Small tables with named rows and columns. After each table, cells are looked up by row and column.

Table nop
	sef	par	butirom	sal	zofazat	vom	dup
nenato	11	-475	-734	315	294	82	121
finada	-87	321	77	-180	558	167	183
vuze	215	251	517	454	-58	-185	219
sepa	-60	384	295	184	424	11	169
ravad	87	354	861	383	-145	-2	159
dage	82	-409	151	60	-325	9	251
bizo	76	321	595	-141	457	-7	171
bodofe	129	507	-156	-327	111	-473	203
kuv	116	-664	-426	462	265	420	315
zos	175	-339	171	-46	203	474	3
torubaf	73	519	517	477	809	367	206
kog	123	442	674	196	10	111	35

zos, sal: -46
bodofe, sal: -327
torubaf, sef: 73
nenato, dup: 121
kog, sal: 196
kog, par: 442
nenato, vom: 82
finada, dup: 183
nenato, sal: 315
torubaf, sal: 477
kuv, par: -664
sepa, butirom: 295
kuv, sal: 462
finada, par: 321
sepa, par: 384
zos, par: -339
vuze, sef: 215
zos, zofazat: 203
finada, sal: -180
ravad, butirom: 861
Row with the largest sef: vuze

vam =
	vepi	busuzam	fitere	furuzas	golobaf	nago	nura	lel
zelib	0.011	-0.074	-0.039	-0.062	0.022	0.078	0.359	-0.044
betibav	0.116	-0.069	-0.229	0.032	-0.101	-0.146	-0.118	-0.242
nar	-0.038	0.142	-0.601	0.096	-0.251	0.022	0.332	-0.002
von	-0.136	-0.052	0.214	-0.038	0.109	0.090	-0.124	-0.113
mez	0.032	0.312	0.233	-0.070	0.031	-0.070	-0.104	0.040
nokido	-0.004	0.118	0.065	-0.058	-0.062	-0.078	0.141	0.010
vatafe	-0.047	-0.117	0.529	-0.098	-0.049	0.020	-0.253	0.210
mefome	-0.161	-0.108	-0.175	0.172	-0.048	0.077	-0.250	0.058
fano	0.041	0.196	0.089	-0.053	0.069	0.107	0.119	-0.051
logafur	-0.015	-0.424	-0.194	0.059	-0.141	0.123	-0.143	0.120
tepen	-0.012	0.020	0.245	-0.074	0.082	0.016	-0.165	-0.245

nokido, nura: 0.141
mez, vepi: 0.032
vatafe, fitere: 0.529
mefome, fitere: -0.175
von, lel: -0.113
zelib, fitere: -0.039
von, nura: -0.124
nar, furuzas: 0.096
betibav, nago: -0.146
von, busuzam: -0.052
tepen, busuzam: 0.020
zelib, furuzas: -0.062
fano, nago: 0.107
Row with the largest fitere: vatafe

Table nemozo
	far	mifu	felakaz	lal	rilip
nuto	-5248	-8679	-6804	-8906	-5037
tirakun	-4049	-3242	-2981	47	-7605
vol	-4540	-3214	-5290	396	-4427
totir	-3783	-3112	-6042	-7773	-5769
gef	-3129	-4117	-2707	6380	-6563
fogir	-6472	-7002	-6307	-3976	-4844
zuk	-7849	-9816	-5816	-6322	-5641
pifidab	-3916	-2535	-6812	-3528	-9235

What is the lal of vol in nemozo? 396
What is the far of totir in nemozo? -3783
What is the lal of gef in nemozo? 6380
What is the mifu of pifidab in nemozo? -2535
What is the felakaz of zuk in nemozo? -5816
What is the far of gef in nemozo? -3129
What is the rilip of totir in nemozo? -5769
What is the far of fogir in nemozo? -6472
What is the felakaz of totir in nemozo? -6042
What is the rilip of tirakun in nemozo? -7605
What is the felakaz of nuto in nemozo? -6804
What is the far of tirakun in nemozo? -4049
What is the lal of zuk in nemozo? -6322
What is the far of zuk in nemozo? -7849

loru.csv
,lil,zeriv,mubibud
dalo,228,168,159
poze,172,206,218
leluz,170,73,45
lun,217,144,129

lun, mubibud: 129
lun, zeriv: 144
poze, mubibud: 218
poze, zeriv: 206
dalo, lil: 228
leluz, lil: 170
poze, lil: 172
dalo, zeriv: 168
Which row has the largest lil? dalo

beneg.tsv
	mubaru	fal	gobo
niv	7212	1102	5178
fupemi	4168	9784	5760
mimana	3320	8661	5600

gobo of fupemi: 5760
gobo of mimana: 5600
mubaru of niv: 7212
mubaru of mimana: 3320
mubaru of fupemi: 4168
fal of niv: 1102
gobo of niv: 5178
fal of mimana: 8661
fal of fupemi: 9784

Table nonesiv
         lakip  nunu
suranas   -0.1   0.0
fas       -0.3   0.9
zegiduf   -0.1   0.0
bok       -0.1   0.3
busib     -0.1   0.4
vuta      -0.9  -0.7
lan       -0.4   1.0
vuni      -0.2  -0.1
dez       -0.4   1.0
zun       -0.3  -0.3
boboz     -0.3   0.9
ropapi    -0.8  -0.7
nupev     -0.2  -0.2
kositib   -0.3  -0.4

zun, lakip: -0.3
kositib, lakip: -0.3
zegiduf, lakip: -0.1
vuni, lakip: -0.2
busib, lakip: -0.1
dez, lakip: -0.4
dez, nunu: 1.0
nupev, nunu: -0.2

